One turn moves each row of this set onto another row. After a few examples, where does it send each row asked below?
A: [ 1.42  0.67  2.57 -5.56  0.46  0.29 -1.38  3.36 -0.92 -0.82  1.26 -2.74
  3.69 -3.48 -2.54]
C: [ 1.52 -2.47  0.54 -4.05  0.35 -0.47 -1.48  2.53  0.39  0.67 -1.36 -2.53
  3.84 -3.24 -3.85]
Z: [ 0.29  4.39  0.74 -3.58 -0.67 -0.95 -0.92 -1.93 -0.45 -2.37 -2.18 -0.39
  2.71 -4.26 -2.49]
N: [-0.60  2.35  2.22 -3.78  0.27  0.86 -1.41  1.25 -0.47 -0.77 -1.73  0.46
  2.73 -4.40 -3.33]
E: [ 0.55  2.35 -2.39 -3.88 -0.11 -1.63  0.94 -0.24 -0.72 -3.94 -0.61 -1.92
  5.99 -3.00 -1.64]
R: [ 0.41 -0.40 -1.40 -4.40 -1.29 -1.90  0.19 -1.10 -1.81 -2.99 -1.67 -2.29
  4.69 -2.27 -4.37]
K: [ 3.44  1.89 -1.41 -3.04  1.07 -1.98 -0.87  0.91  2.66 -0.49 -0.75 -3.41
  4.66 -4.26  0.28]
H: [-0.61  2.86  1.41 -1.89 -1.10 -1.89 -0.33 -0.91 -1.02 -3.29 -0.19 -0.69
  3.85 -0.67 -1.63]
T: [-1.13 -1.21  0.87 -3.13  1.70 -1.96 -0.82  1.06  2.19 -0.93 -1.55 -5.09
  4.04 -2.08 -4.02]
V: [ 4.02  2.94  1.32 -4.89  0.00 -2.14 -1.72  0.05  0.94 -0.88  0.71 -4.55
  2.97 -3.97 -0.47]
Q: [ 0.43 -0.29 -0.28 -3.83  1.39  0.50 -0.27  3.99  0.32 -0.93 -0.12 -1.37
  5.62 -3.55 -2.04]
J: [-0.26  0.77  3.21 -1.73  0.28 -0.30 -1.55  2.54  0.32 -0.39  0.18 -0.51
  3.28 -1.31 -1.68]
U: [ 1.87  3.50  1.82 -3.11  0.38 -0.62 -2.26 -0.19  1.72  0.31 -2.09 -1.05
  1.86 -5.12 -1.54]
M: [ 1.10  2.96  0.62 -5.72 -0.98 -1.44 -0.11 -0.47 -2.30 -3.90  0.89 -3.00
  4.23 -2.81 -2.45]
F: [ 3.80  0.22 -1.15 -3.44 -0.56 -3.22 -1.41 -1.54  1.64 -0.31 -2.00 -4.19
  3.34 -3.48 -1.97]
S: [-1.65 -0.24  0.00 -3.25  0.96 -2.59 -0.03 -0.60  1.17 -2.60 -1.67 -4.98
  4.41 -1.64 -4.26]
B: [ 2.11  2.90  2.01 -1.09 -0.26 -2.55 -1.84 -0.53  2.02 -0.60 -0.38 -2.13
  2.66 -1.77  0.23]
Y: [-0.09 -0.02  0.09 -2.83  1.33 -3.18 -0.78 -0.78  2.76 -1.40 -1.85 -5.83
  3.81 -2.22 -3.17]

K turns into Q
B turns into J
Where do these go?
T turns into S
F turns into C
A turns into M
U turns into N

